In the rows, 128 means zero.
One turn sends every row of this set to another row. A few are shown first. Where does it send the rows asked after them?
K_633: [145 113 155 145 143 154 150 117 167 122 128 100  87 141 154 131 135 162
 126 145 145 109 103]
K_356: [162 102 144  89 134 157 129 123 110 132 107 116 104 152 106 133 127 132
 131 116 133 122 120]
K_548: [156 100 146 140 127 160 120 132 171 148 112 145 121 154 118 126 106 154
 149 134 141 161 107]
K_999: [162 106 145  94 134 160 127 120 106 136 105 118 108 150 108 127 128 127
 135 111 135 124 123]
K_424: [155 103 147 144 129 162 119 130 168 150 109 146 126 154 120 120 108 149
 151 127 143 164 110]
K_663: [153  98 150 146 129 158 122 131 166 145 107 146 126 157 122 121 112 147
 146 121 145 169 111]
K_925: [152 100 162 108 138 158 140 130 147 133 116 109 125 149 144 107  73 136
 102 109 121 143 137]
K_47: [157 108 156 102 137 163 133 127 151 142 122 108 121 142 142 108  67 142
 113 124 116 132 135]
K_679: [137 114 176  90 135 155 137 121 164 139 132 114  93 148 151  72 113 139
 113 109 155 128 130]
K_265: [137 112 176  90 135 154 139 123 165 137 133 114  92 149 151  75 113 141
 111 110 154 127 128]
K_102: [158 105 129 162 121 147 139 121 163 132 114 100 100 159 139  80  89 144
 116 139 116 115 112]
K_993: [154 106 133 171 125 147 139 118 156 131 108 103 110 161 143  70  95 134
 117 122 121 125 119]
K_776: [112 110 145 121 121 128 117 132 152 123 129  96  98 181 114 123 120 121
 120 132 166 134 103]
K_760: [160 100 147  91 134 157 131 123 107 130 104 117 105 153 107 132 129 130
 129 110 135 125 120]
K_971: [139 114 174  87 134 155 136 121 166 140 135 113  90 148 150  76 111 143
 115 115 154 124 127]
K_688: [118 123 138 117 119 135 108 128 155 136 135  96  95 172 113 120 114 124
 135 145 163 122 103]
K_124: [139 117 163 166 148 158 152 111 150 122 113 108 107 145 163 109 148 140
 127 107 155 131 119]
K_833: [158 111 129 167 123 150 136 117 158 135 111 102 105 158 140  72  92 139
 122 133 119 117 117]
K_27: [154  94 148 140 127 156 124 135 172 142 111 143 119 158 118 130 108 154
 142 132 142 163 106]
K_227: [129  94 142 140 154 139 131 149 154 124 119 104  80 141 110 106 126 128
 162  95 158 118 116]
K_409: [131  95 140 136 154 140 130 150 156 125 122 102  77 140 109 109 122 131
 163 103 156 113 113]
K_167: [146 135 154 162 148 167 142 104 151 139 119 108 106 135 160 102 140 142
 148 119 152 118 120]
K_391: [120 136 135 124 121 142 103 122 148 146 132 100 104 168 115 107 115 115
 148 136 166 125 112]
K_130: [131  99 140 137 154 142 128 148 156 128 121 103  79 139 109 106 122 129
 167 102 157 114 114]
K_508: [156 113 156 107 137 165 131 124 147 146 119 110 126 142 144 102  69 135
 117 116 119 136 140]
K_901: [159 103 146  94 135 158 130 121 106 132 104 118 109 152 108 128 129 127
 132 107 136 127 123]
K_320: [130 136 120 138 146 146 138 120 135 121 100 144  91 162 146 126 128 127
 108 127 123 115 101]
K_292: [154  97 132 164 122 143 143 123 162 124 111  99 101 164 140  83  92 143
 107 134 118 121 111]
K_496: [151 131 150 150 144 165 140 108 162 140 127 104  93 132 155 116 132 156
 147 143 146 105 111]
K_835: [110 117 147 131 123 132 117 127 143 125 123 101 108 181 119 111 127 108
 123 114 172 143 112]
K_564: [132 138 118 137 146 146 136 120 138 124 103 143  89 160 145 126 126 130
 111 132 122 112 100]
K_589: [138 111 174  88 134 154 138 123 167 137 134 113  89 149 150  76 113 142
 111 114 154 125 126]
K_654: [130 140 120 141 149 147 137 118 132 124  99 145  95 162 147 122 129 124
 111 123 125 118 104]
K_94: [132 144 119 140 148 149 134 116 133 129 100 145  95 159 147 120 127 125
 116 126 124 115 105]
K_938: [154 100 159 103 137 159 138 131 152 135 120 107 120 147 142 113  69 141
 104 120 117 137 134]
K_467: [153 108 160 111 138 163 136 126 143 140 115 110 129 145 146 101  73 131
 110 106 121 143 142]
K_629: [163 106 144  90 134 159 127 122 108 136 107 117 106 149 106 130 126 130
 135 115 134 121 121]
K_337: [130  93 142 137 154 139 131 151 156 122 121 102  78 142 109 110 124 130
 160  99 157 116 112]
K_945: [114 132 142 132 123 141 107 122 140 139 124 103 112 173 119 101 123 105
 141 117 170 138 117]
K_764: [152  98 134 169 123 143 145 122 158 123 108 101 107 165 142  77  97 137
 107 124 120 127 115]
K_240: [131  98 141 139 154 142 128 148 154 127 120 104  81 140 110 104 124 127
 166  97 158 116 116]
K_979: [133 143 117 138 147 149 134 118 135 129 103 144  91 159 145 123 126 127
 117 132 122 111 103]
K_516: [138 103 164 155 146 150 158 118 160 112 119 103  95 149 159 127 144 152
 115 122 151 125 108]
K_891: [139 116 174  90 134 156 135 120 165 141 134 113  92 148 151  72 113 141
 115 113 153 124 129]
K_202: [153  92 151 143 127 156 126 134 169 140 107 145 122 160 119 127 111 150
 138 125 144 169 107]

K_337 turns into K_227
K_467 turns into K_508
Where do these go?
K_833 turns into K_102
K_356 turns into K_760
K_979 turns into K_564
K_971 turns into K_589
K_663 turns into K_424
K_945 turns into K_391
K_496 turns into K_633

One turn sends every row of this set to another row. A few are shown first. Where does it send the rows asked after them?
K_396: [149 157 106 108 134 129 136 110 129 129 150 102 117  87 112 154 137 107
 139 176 109 137  99 124 109 109 124]
K_325: [148 132 121 135 168 111 146 146 111 136 139 121 120 123 123  89 138  95
 149 139  82 134 115 114 122 153 146]
K_504: [133 122 132 125 148 100 139 100 124 127 150  92  85 121 127 135 120  80
 103 130  94 131 148 116 142 156 112]
K_45: [143 141 125 110 161 130 129 147 141  99 128 127 102 133 122 138 134  90
 104 170 106 153 127 114 140 124 133]
K_429: [160 144 112 117 161 137 167 123 140 122 132 107  70 118 119 125 160  89
 134 145  80  86  96 128 104 151 143]
K_886: [139 131 106 134 167 122 154 112 114 105 172 108 122 134  87 126 131  85
 137 154 114 121 116  91 122 170 128]
K_465: [154 124 129 131 175 119 172 142 145 117 158 128 130 114 136 109 145  86
 144 142  96 122  99 110 124 151 133]
K_494: [138 142 120 119 129 111 125  95 120 121 174 121  97 144 137 119 133 116
  93 154  84 107 133  97 121 155 117]
K_530: [127 166 115 102 126 124 125 110 145 145 147  95 113 108 120 124 158  87
 140 179  91 141 108 135  95 126 115]
K_675: [159 133  98 110 163  85 124 125 152 105 162 123 122 138 110 114 148  96
 150 143  61 120 117 130 110 169 131]
K_8: [127 131 132 110 142 115 142  86 152 109 180  85 101 136 107 136 137 100
 120 137  77 139 103 126 136 144  97]
K_9: [146 133 125 118 145 108 134 107 140 152 156 116 127 131  92 150 127  94
 148 161 102 171 102 133 112 149 143]
K_660: [143 137 120 136 135 105 130  89 123 110 121 128 139 135 102 118 123  98
 121 156 128 124 114 130 113 164 136]
K_899: [167 143 126 128 140 102 136  95 140 118 162 107 106 143 126 149 135 118
  90 126  78 116 124 105  98 147 122]
K_189: [117 142  94  98 173 135 132 120 142 128 150 116 134 111 123 145 141  84
 122 183  77 130 116 134 138 150 126]
K_887: [129 127 114 118 142 106 144 119 135 149 128 138  93 104 130 160 140  85
 128 164 116  88 109 121  98 134 126]
K_649: [124 129 133 113 156 104 136  93 127 160 118 120  86 109 118 140 146  99
 142 147  99 102 117 139  97 137 118]
K_345: [160 136 119 121 135 125 158 119 122 136 147 127  59 127 111 109 145  97
 151 158 102 101  94 120 111 154 153]
K_376: [122 135 131 125 134 139 141 113 150 139 152 102  70 124 137 124 128  78
 115 129 109 104 140 115 114 137 141]
K_596: [137 164 107 140 138 109 118 140 138  91 149 112  96 145 114 138 148 127
 136 150  91 126  82 137 103 143 129]
K_121: [159 129  91 108 181 140 142 144 139 105 170 112  87 119 115 116 143  98
 154 141  85 120 105 130 108 146 136]
K_854: [137 158 101 110 143 122 131 102 124 145 137 112 129 124 114 174 139  81
 126 171  89  96  89 136 106 146 134]
K_294: [132 149 126 103 139 115 126  77 122 155 152 121 117 130 110 149 138  94
 149 172  95 111  86 144 115 149 125]
K_713: [154 127 124 117 137 118 127 118 153 129 148 116  68 113 139 138 118 105
 127 119  94 105 135 130 120 124 153]
K_568: [155 118 121 119 131  80 134 121 149 117 157 116  90 120 141 150 119  80
 104 135  90 127 137 120 136 150 121]
K_78: [149 130 103 122 159 139 146 144 132 125 176 109  83 141 103 105 142  80
 156 145 106 134 105 116  94 157 138]
K_446: [145 139 154 107 162 121 130 123 154 111 131 118  95 145 114 121 144  94
 120 152 103 171 123 128 130 130 126]
K_940: [111 163 120 141 149 133 134 120 130  90 161 102  94 144 112 125 151 120
 133 158 109 121  84 124 116 150 113]
K_44: [141 140 113 118 153 106 130  92 151  93 120 129 144 125 124 119 139  96
 113 155 102 105 115 144 116 163 125]
K_956: [141 139  87 123 115 100 117 139 124 112 161 102 103 138 110 150 118  93
 103 157  74 135 112 110 129 139 131]

K_345 turns into K_713
K_956 turns into K_9
K_78 turns into K_568
Where do these go?
K_465 turns into K_494
K_44 turns into K_940

One turn sends every row of this set to another row. A few are shown first. Where does it send the rows asked after them?
K_164: [128 126 132  94 136 148 129 127 100 140 133 134]
K_314: [ 99 145 131 147 132 127 148  98 138 113 120 128]
K_483: [146 130 127 129 136 145 131 102 145  94 138 116]
K_125: [137 104 123 126 127 136 131 131 159 142 114 151]
K_921: [145 116 138 130 112 152 136 150 150 128 142 137]
K_727: [ 91 137 144 141 130 135 129 106 106 109 118 135]
K_304: [135  95 108 122 146 127 154 120 127 120 132 145]
K_463: [137 132 164 150 122 119 122 134 117 140 110 122]
K_708: [142 104 126 111 127 167 125 135 118 122 144 126]
K_448: [129 126 125 127 113 147 137 162 143 147 124 130]
K_526: [127 122 136 131 140 140 117 172 122 143 121 137]
K_562: [101 112 129 147 164 118 146 143 122 134 131 128]
K_861: [120 147 125 133 171 128 139 108 128 109 126 117]
K_577: [140 125 117 146 116 119  95 125 137 130 145 132]
K_890: [115 121 108 134 113 137 112 118 107 145 121 107]
K_89: [125 120 123 155 144 119 164 115 148 125 118 131]
K_431: [122 149 115 114 130 122 124 138 120 118  99 108]
K_539: [146 114 111 118 141 148 140 119 123 138 157 123]
K_41: [118 109 124 130 161 113 134 127 124  91 125 117]
K_188: [114 134 149 155 144 110 135 128 112 151 118 131]
K_293: [125 104 156 132 125 129 109 118 142 148 109 120]
K_626: [130 105 153 116 133 166 110 125 139 114 118 128]
K_286: [ 94 135 140 152 147 140 118 123 108 125 105 127]
K_460: [128 142 116 133 160 134 120 115 137  92 139 128]
K_934: [132 113 157 155 119 143 111 141 114 141 119 130]
K_736: [142 111 139 135 123 151 146  99 150 118 113 131]
K_777: [137 124 121 113 141 144 161 114 138 120 154 127]
K_751: [114 132 122 115 110 123 128 127 132 115 149 159]
K_834: [ 89 108 148 127 136 128 118 122 126 113 111 107]
K_407: [106 132 107 150 106 144 134 112 126 109 119 123]
K_657: [114 104 151 127 161 141 109 149 118 127 131 123]
K_692: [113 146 137 121 134 116 123 160 141 133 140 141]
K_919: [127 127 140 158 121 104 130 115 120 138 150 123]
K_773: [139 138 137 103 132 105 139 116 105 119 132 131]
K_75: [158 139 118 126 139 142 111 120 123 106 110 115]

K_890 turns into K_751
K_934 turns into K_777
Where do these go?
K_314 turns into K_526
K_407 turns into K_692
K_562 turns into K_626
K_304 turns into K_834
K_460 turns into K_463

